(in the rows, 100 means zero)
One turn sends every row of this set to another row. A few are shown first. Where does it send the rows asked after them?
vala: [124,74,75,119,96,91,78,104,104,117,84,125,98,79,109,77,76,103,85,104,103,100,69]
laleb: [118,117,114,102,111,86,59,105,62,130,104,102,101,116,99,85,100,100,94,117,104,109,126]
Rig: [120,97,87,108,104,106,94,121,91,131,85,106,135,102,95,66,89,77,77,97,75,126,95]
tufu: [113,104,96,90,96,115,105,83,86,87,104,85,121,130,106,65,100,92,78,101,124,121,127]
Nim: [75,78,104,135,86,110,119,110,90,115,105,112,124,110,103,107,100,116,98,85,109,87,77]
Vin: [93,100,87,89,94,118,89,111,130,96,70,108,79,99,101,107,121,125,100,126,112,106,86]
Bola: [96,84,87,103,79,78,87,86,84,130,94,84,101,109,116,92,95,123,120,126,106,81,112]
Rogat: [89,113,125,117,94,128,103,89,91,121,94,91,80,111,75,69,105,82,90,109,84,134,94]
Tus: [96,70,104,79,111,91,105,112,100,82,109,95,74,79,86,92,105,103,85,119,123,106,80]
zubob: [102,114,78,85,91,112,110,110,107,112,87,133,95,118,111,72,120,88,118,117,92,122,84]
gul: [111,115,123,106,115,87,85,90,96,111,105,124,104,97,106,106,100,128,60,80,105,98,82]
kub: [69,86,107,127,82,119,80,99,106,109,99,72,105,92,88,77,87,116,107,98,100,110,64]
Pureb: [156,105,87,103,105,122,88,105,101,114,88,107,106,97,105,72,100,72,100,89,103,107,95]
Mifak: [93,90,109,108,93,63,98,87,98,109,101,121,100,48,100,88,95,80,94,114,110,108,91]
sisol: [86,122,113,91,106,122,96,116,115,98,100,140,111,116,102,80,106,106,88,129,104,135,109]
Gavu: [90,92,132,112,79,111,76,103,95,126,110,81,103,108,102,87,78,93,118,106,78,144,103]
gafa: [108,53,100,85,107,99,118,102,93,127,98,86,101,107,97,118,106,108,100,108,107,89,106]
Tes: [89,93,82,89,116,103,107,104,94,106,114,74,136,98,64,111,81,94,94,120,96,105,86]
mipu: [86,113,108,118,93,94,86,95,105,94,94,104,137,71,103,119,115,104,100,83,129,102,103]
sigi: [91,125,103,103,104,92,113,86,107,125,93,98,68,79,111,107,107,94,68,93,97,99,108]
rufa: [122,98,123,113,88,134,88,89,104,87,121,102,101,113,113,71,76,89,96,98,124,124,107]
rafu: [93,113,94,82,90,86,69,121,73,110,105,92,107,129,116,86,107,111,123,115,99,125,105]
melom: [74,111,70,102,101,91,125,97,85,104,118,83,88,95,97,91,86,87,82,123,111,90,106]
Vevoz: [108,79,99,98,96,108,84,62,129,94,91,93,128,89,114,94,83,110,101,102,135,117,113]
kar: [99,85,120,96,111,96,107,77,109,112,118,125,140,112,82,113,81,119,87,109,92,113,83]

kar turns into Tes
Vin turns into vala
zubob turns into Pureb
Now find these:
Tus turns into Mifak
Rig turns into tufu

